rotation steps, each row followed by its count of steps
The counts run from 0 to 682.
[ 14.3  -1.8  -3.1  -0.5 -24.7  -4.8 -25.2  -5.1  -0.7  -9.7 -31.3 -11.4
  16.4  24.2  13.5  26.1  18.7  22.3  17.3  19.9  22.7   1.8   0.5  12.7
   8.7  10.3  30.3  -4.4 -23.6  14.5 -24.0  -8.0 -18.9 -13.2 -21.6  36.3
   0.3  10.9 -16.2  -3.9 -11.1  25.0 -29.4  16.3  -4.0  23.6  -8.2 -13.8
   7.8   4.3   1.0] => 89
[  4.4  -3.8  -8.7 -10.2   9.8 -25.3 -11.8 -26.2  -2.5 -28.6  17.7  33.9
 -14.2   5.8  -8.3 -14.8  -2.0 -19.8  -2.6 -19.0 -46.2  23.0  -3.1 -10.9
  13.6   5.4   0.8   3.7  10.9   8.1   8.9   2.9  16.4  25.9   2.3 -38.4
   7.0  -7.9   8.1  -5.8 -27.1  -4.9  17.7 -19.9  20.8 -40.2  17.7   4.3
  10.3  -0.8  17.3] => 494
[ 10.8  10.4 -10.3 -21.7  -4.1 -10.1 -13.2 -18.9 -15.8  -5.3   6.3 -33.3
 -22.9  -0.5   7.0  16.8   4.7  29.2   9.9  -0.5   4.6  -6.1 -30.7  18.0
   2.6 -17.8   0.6   2.5  -6.3  -1.9  25.7 -11.9  10.2  16.5  -8.9   8.3
  -6.0  -8.1 -30.3 -10.5   1.9   9.1 -13.4 -14.6  -5.4  -9.7 -59.2  -0.7
   9.7 -24.8  -6.5] => 129
[-24.9 -13.2  -5.4  32.8   1.5 -11.9 -16.0  -0.7   2.1  17.2 -23.3 -11.3
   8.1  17.2  29.2   1.2  18.0  39.9  -3.4  -8.3  34.1  -5.9  12.6  12.2
 -24.5  26.0  18.9   8.2  11.5   5.5  -1.0  15.9  11.5  11.4  -7.6  15.3
   9.5 -14.4   2.6  30.1   3.8   0.3 -24.7   0.7  20.4  26.0 -36.6  -6.0
  -5.5   5.9   6.9] => 682
[ 15.4 -28.6   8.8   1.1  17.6 -17.0   2.8  19.8  -6.3   6.3 -16.8   0.5
  25.7  45.1   2.5 -15.3  -6.5  23.7   9.8  25.2  10.1   4.7  46.6  -0.7
   3.2   1.6  15.7  -2.5 -28.6  -5.8   3.7   2.1 -29.8  -2.4  11.2  -1.2
   2.6  -8.6 -25.0  36.0 -10.8   0.4 -19.7   4.1  19.4   5.5 -25.9 -20.5
  -3.0  13.3  16.0] => 322
[  3.9  -3.4  13.8   1.7  12.6  23.9  16.3  52.7   4.1   7.2  -5.5  13.9
  10.8  10.0 -15.9 -23.8 -11.8  -5.0 -18.3   7.5  -9.7   5.8  49.7   4.4
 -14.1  -8.6  -9.8 -17.6 -14.6   3.1   2.7  -5.4 -41.5 -20.0  25.7   8.1
  16.4  21.4 -24.9  -9.7  11.1  11.2   6.3  18.9   3.8   0.7  27.3 -18.7
   6.0  17.7   7.6] => 467
[-19.7  -2.1  53.1 -20.1  21.3 -29.4  -0.5  -1.4 -22.2   4.6 -10.8   5.1
  -0.3  24.4  19.9 -29.7 -27.8  13.0 -25.0   4.6 -22.7   8.3   5.6  30.5
  11.3 -19.3   2.7 -10.9   5.3   7.4   1.9 -12.5 -25.9   8.7  10.8 -26.6
  -5.2  -7.5  -2.7  13.5   3.4   0.2  -7.7   1.6  33.8  -5.6   8.4  -4.6
 -27.7  19.4  15.8] => 177
[ 15.3 -19.2 -12.2 -15.8 -36.1  13.4 -10.8 -21.1   2.2 -11.6 -17.0 -17.4
  -5.8   7.4  13.0   2.1  15.5  10.0  36.7   6.3  -5.6  13.0 -37.0   5.1
  22.0  -3.6   1.1   9.7 -23.3  28.6  24.1 -14.7   7.8  21.0 -20.9 -10.4
   3.1   9.8 -35.1 -29.3 -13.5  26.6 -29.8  -6.9  -4.3   9.3  -8.9 -12.3
   3.8  -5.2  -0.7] => 647
[ 14.2  11.4 -33.1   4.8  -8.3   6.6  -4.4  11.7  21.2 -10.3  -2.8  13.7
  -9.3  -5.0 -44.4  32.8  -3.5 -17.1  10.9  19.7  10.9  -8.5  26.6  -7.2
  22.3  -5.2   1.2 -21.2  -8.0  -1.0 -12.3 -21.5   3.5 -19.8  13.2  49.9
  -1.6  -8.9   6.5   1.6 -14.7   4.8  22.4  18.7 -13.1 -17.1  -3.2   2.2
  27.6 -21.6 -11.9] => 2
[-21.5 -23.5 -20.3  16.3  -8.3  -0.9  22.0  12.0   0.2  -1.3  -4.6  21.2
   2.4  20.1 -36.4 -26.2  -4.5  -2.4  -0.4  21.6 -12.6   9.8  27.2   3.2
  17.0   4.9   5.1  -0.4  -7.7  15.7  26.8   3.9  -1.4  11.5  15.7  -7.5
  16.0 -10.6 -21.5  -9.1 -37.9   3.6 -29.7   8.6  37.7  10.6  20.6   7.4
  -8.0  -2.4  22.3] => 402
[ 15.6 -26.7  -8.6   5.7 -21.4  41.6  11.5   2.0   5.1 -27.5 -32.3  -4.9
  25.4  12.8   8.2  30.5   1.0 -23.8  36.4   9.5  33.2   8.5 -11.6   1.1
  11.5  18.3  -3.2 -20.6 -22.0   8.2   8.0  -1.5  35.6  -5.7  11.1   2.9
  19.5  -4.4  -6.9   3.0  -6.1   8.0  24.9   6.5 -17.7  10.9   9.8  -0.6
   4.9 -16.5 -18.1] => 515
[ 10.6 -23.5   6.5  -3.3  20.0  34.9  45.0  12.5 -10.1 -34.7  -2.5   4.1
  12.0  30.2 -14.7 -15.8  -7.9 -14.0  14.9  17.4  -0.2  21.3  -0.3  -6.0
  20.2   3.1  11.4 -21.1 -11.5  -9.4  18.0   7.5 -19.3   8.6  18.5 -30.4
  12.0 -21.1 -22.0   7.5 -38.1  -7.1  22.2  16.9  10.8   2.5  17.8  -6.2
 -10.8   5.9  -4.8] => 40
[-31.2  -7.3 -29.5   6.5 -18.9  36.7  23.7  35.6   5.0  -8.7 -11.3  10.8
   6.9 -11.3 -13.6  -4.0  -2.3 -19.2  -4.2   3.7  -4.2  -2.5  22.2  10.3
  -6.5   7.2 -11.7 -13.8  -1.1  18.2  31.4  -1.7  36.6  -9.7  25.9  12.7
  23.8  -7.3  -3.8 -21.5   0.5  18.3  14.9   6.3  15.6   6.9  23.1  13.1
   5.4 -17.1   8.5] => 74
[ 24.0   4.7  30.7 -36.8   7.9  -8.6 -10.5   6.2   3.3 -13.1  19.7  31.8
  -1.7  39.7   1.4 -26.3   9.4  -1.0   0.6  13.9 -16.3  24.0 -12.0   7.1
  13.5 -15.9   5.6  16.7   1.0  18.9  22.6 -16.6 -37.5  14.3   4.4 -17.8
  -3.5  17.6 -33.0   2.2  -6.1   5.6 -13.7 -16.6  -2.1  -8.3  17.6 -14.7
  -1.6  26.8   9.8] => 414
[ -1.9 -21.6  -7.4  18.7 -20.4 -29.7 -14.0 -13.8  24.6 -13.3 -10.8  45.3
   3.5  28.0  -2.8   0.2   2.5 -24.6  -0.9   9.3 -12.7  21.6  15.2 -13.9
  26.3  25.4  13.0   1.0   6.9  16.5 -17.8   2.4   6.7  17.4 -12.5 -21.2
  11.5  10.0  21.9  11.3 -27.3  -3.4 -20.7   4.1  21.8  -9.6  38.6  -0.5
  -2.0  16.2  15.9] => 251
[-12.2  36.1  16.7  -2.3  -0.1   6.3   9.3  39.9 -26.1 -18.6  14.6  -9.1
  10.5  13.7   0.6   7.9   7.8  11.3 -26.8  -6.7  -0.9  -0.1   7.3  23.2
 -34.3 -15.4  11.5   6.6  -0.9 -16.9  -8.8  -2.4 -27.2 -26.1   0.2  25.7
   9.2  14.7 -26.1 -14.9  22.4  17.9  13.1  22.8  -1.8   9.0  29.0  13.3
  -1.8  20.3   4.7] => 465
[-24.1  16.9 -38.5  13.3 -29.8 -32.7 -10.1 -15.9 -16.0 -27.0  -2.1  22.1
   2.3  14.8 -12.3  23.4   0.2   6.3   2.6  17.1  -9.1   0.3   1.3   6.8
  18.3  14.1  32.5 -10.6   2.8   2.5 -11.2  -9.4  30.0   0.9 -14.7  30.7
   1.6 -16.0   6.2 -20.2 -30.0   4.6   5.2   8.4  33.4  -0.4  17.6  13.6
  -0.8 -15.3  19.2] => 167
[ -8.6  17.6  -3.0 -28.9 -20.5  -3.3 -25.5 -16.7  13.5   2.3   7.0   7.3
 -14.6 -21.4  20.2  17.3  17.0  20.3   8.6  -7.7   5.2  -6.4 -40.2  27.9
  10.0  -5.0 -12.9  15.0  31.0  18.1   4.0 -19.5  31.2   0.2 -10.4  17.7
  -8.0  -8.9   3.0 -24.1   7.7  19.3  -5.4 -23.1  -8.3   1.3 -19.1   5.4
   5.6 -18.0   1.3] => 214
[ -7.8 -14.8  21.9  28.4 -14.3 -10.0   2.9 -15.4  -0.3   4.8  -6.9 -21.2
 -22.4  28.1  -6.9   1.4  17.3  18.2 -17.2   6.7   6.3   4.8  -8.8  -2.1
 -19.1  11.3  23.0  10.5   6.2 -15.5  -0.9  17.8 -23.1  21.4 -22.6 -26.2
  14.2  17.1   0.1  24.2 -12.7 -21.5 -59.8   9.5  15.4  -6.6 -22.9  19.7
 -10.1  18.2   4.4] => 485
[-22.0   1.7  45.6  -7.8  14.6 -22.1  -1.3  -5.7 -35.5   3.5 -16.6 -18.4
   1.2  18.5  39.3 -17.8 -14.1  28.4 -30.1   2.6  -3.0   4.6  -4.4  27.8
  -5.8 -21.8  18.0 -14.3  -3.3  -2.9  -1.0 -10.1 -27.0   7.3 -12.9 -11.1
  -8.6  -1.6  -5.9   1.6  -5.0  17.6 -13.5  -2.9  28.4  15.4  -7.4  -7.6
 -35.4  14.0  13.4] => 176
[-13.1 -11.7  23.1  38.8  18.8   3.1   0.5  24.8  -3.9  19.9 -18.6  -3.5
  21.0  16.1  17.5 -12.1   5.6  10.0 -21.4 -15.9  19.4  -7.4  40.5  -4.5
 -41.7  17.9  -0.5   3.8   6.6 -14.8 -28.3  23.3 -15.6 -14.6   1.1  -6.7
  15.8  26.7  24.2  24.0  32.5  -4.8   0.4  12.4   6.7  -8.5  -3.8  -2.1
  -4.5  17.0   7.7] => 387
[ 32.2 -24.2  -4.6  -3.8 -10.9  36.5   7.8  -8.9  35.4 -23.4 -20.1  13.9
 -10.6  28.7 -15.3  29.2   0.2 -42.2  19.2   7.7  16.1  22.5 -10.0 -17.7
  19.8  17.6 -14.7  -9.6   6.2  19.3  17.8  -4.0  10.2  13.4  17.4   0.0
  12.8  -7.4  -4.5  23.8 -19.9  -1.9  15.8   2.9 -23.5  -6.5   3.3  -1.2
  10.5  -6.1 -17.2] => 284
[  5.4  -8.2  -1.2   6.4 -49.4   2.3 -26.4   5.7  19.8   6.0 -28.0  -1.2
  -5.9   4.5   8.3  22.5  -2.1 -15.0  -0.9   7.8   0.9  12.6   4.9   8.3
  -0.3   8.5   9.5 -10.1 -20.3  32.3  -3.6 -10.9 -13.2 -21.2 -14.5  34.2
  15.2  40.4  -3.1 -12.3  12.6  30.5 -26.5  16.8 -17.1   4.5  25.1  -8.4
  17.3  13.8   0.2] => 614
[ 31.3  28.6  29.7 -16.7  32.9   0.4   4.9   8.7  -2.4  -2.6  26.1 -20.7
  -7.1 -13.5  -4.4  -8.4  11.6  10.1  -2.2  -9.7   2.0 -12.7 -10.5 -14.0
 -13.6 -25.8 -22.4   3.9   0.5 -40.2 -12.0   7.6 -25.1  -5.5  -5.1 -18.7
 -12.9  20.2  -4.3   4.2  24.0  -8.6  20.8  -9.8 -25.0 -39.5 -35.1  -7.6
  12.8  10.1  -8.8] => 426
[  5.4  -1.5 -17.5  -4.3 -13.8  -1.5  -9.1  11.8  -7.3   8.2 -30.5 -19.1
  24.0 -21.9  21.8  -3.4 -14.3  11.6  14.4  -8.4  -2.3 -12.8  19.6  12.9
   7.6 -10.4 -23.9 -14.1 -33.7  11.7  -5.3 -12.2  29.6 -20.6   7.6  26.9
   4.9  23.0  -7.7 -17.1  34.6  30.9  20.6  -5.4  -5.4  -8.9 -24.1 -17.4
  22.0 -22.2   5.6] => 226
[  9.8  -2.6  23.2 -17.6  22.8   5.0  -5.6 -15.7  31.8  26.4  -0.2   5.7
 -44.8   0.0 -15.5 -20.9 -10.2  -9.9 -19.6   5.1 -16.7  13.8  -8.3  -2.9
  11.2 -22.1 -33.2 -13.1  20.2   3.2   9.4 -10.3 -40.1  20.2   6.9 -29.9
 -12.4  -3.0   9.0  18.1 -15.9  -4.9 -16.6  -5.6  -4.2 -36.5  -8.3  -2.4
  -5.9   6.9   0.2] => 572
[ 13.7 -25.7   5.5  14.2 -21.0  -1.4   6.2 -34.4 -11.3  -1.9 -26.0 -38.2
 -21.1  -4.2   1.0  21.2 -16.8 -16.5   0.4   2.9 -20.0  15.7 -30.3  -7.2
  15.4  -8.7   0.6 -39.9 -20.1   9.2  -3.2  -6.2 -15.9  18.4 -13.2 -11.8
   7.0   3.4  14.6 -16.0 -38.2  16.2  -8.3  22.4   1.2 -10.3   6.0  -0.2
 -18.5  -8.7 -21.5] => 568
[ -7.9 -14.2  -5.4  15.7 -13.7  18.0  23.4  25.0   1.7  19.5 -26.0 -22.2
  32.9 -20.7 -10.6  -8.1 -17.9   6.3   7.6  14.1  -4.1 -11.0  25.8  -9.6
  13.6 -16.3 -11.6 -28.5 -33.3   1.3 -24.1 -10.7 -11.7 -20.9 -10.0  18.3
   4.3  10.0  -1.4 -30.9  -7.4  30.1   9.6  27.8  -4.5   9.5  22.9 -19.9
   0.0  -0.9  -3.0] => 469
[-31.8   1.5   9.9  28.5 -13.3 -10.8  -6.1   0.6   4.0  22.7 -18.8 -18.7
 -32.1   1.0  -6.0  12.3   1.1  19.8 -43.1  12.3  13.9  -1.6   0.2  17.0
 -30.4   2.2  16.0  -4.3  22.5  10.2 -13.3  -1.9 -21.0   1.8 -10.1  25.7
   4.4   4.1  18.2   2.4 -10.4   5.0 -50.6  23.8  12.4  20.2  -7.5  11.8
  -6.9   1.2 -14.8] => 11
[-11.5   1.3  36.2   4.6  41.7  19.2  -2.7  18.7   8.2  23.0 -24.3 -11.9
 -17.2  -4.2  35.3  -8.0 -10.0   7.4 -28.6 -19.9  13.3   0.0  11.6  14.8
 -28.3 -11.0 -26.9 -20.1  23.0   9.4 -11.4   2.0 -20.5  -5.5  14.4  -9.6
  -2.2  -2.9  30.6  32.0  19.7   9.6  30.9   9.6  -7.5 -12.0  -7.5 -10.8
  -9.1   6.5  -9.2] => 144
[-10.9 -23.0 -28.0   2.8 -15.4   5.0  19.9 -11.8 -12.1 -21.1 -14.5  -8.5
  12.2  -7.1 -11.1  -0.3 -20.1  -8.1  20.9  -0.4   5.1  -4.9  -5.6  -4.8
  15.7   9.8 -15.5 -11.3 -18.7   2.6  27.5   3.5  62.1  20.7  15.1 -23.1
  11.8 -15.2   5.6   7.9   1.2  -3.6  10.9 -10.6  16.1 -20.9 -35.8  13.0
   5.1 -31.1   7.0] => 357
[ 12.8 -19.5 -20.2  -5.3  -9.9 -13.4  20.7   5.4  -8.0  -0.5 -21.5  -7.4
  41.4   5.2 -11.5 -16.9 -28.8   0.4  27.6  24.2   0.4  -7.4  31.3 -11.8
  48.0 -10.9  -2.7 -17.9 -43.0 -14.7  -4.5  -6.3  14.7  -9.8   2.7  -2.6
   1.3   5.9 -10.8 -11.0   4.7   0.2  -2.2  -2.6  19.4 -11.6 -21.8 -20.7
   1.9  -9.6  22.9] => 554
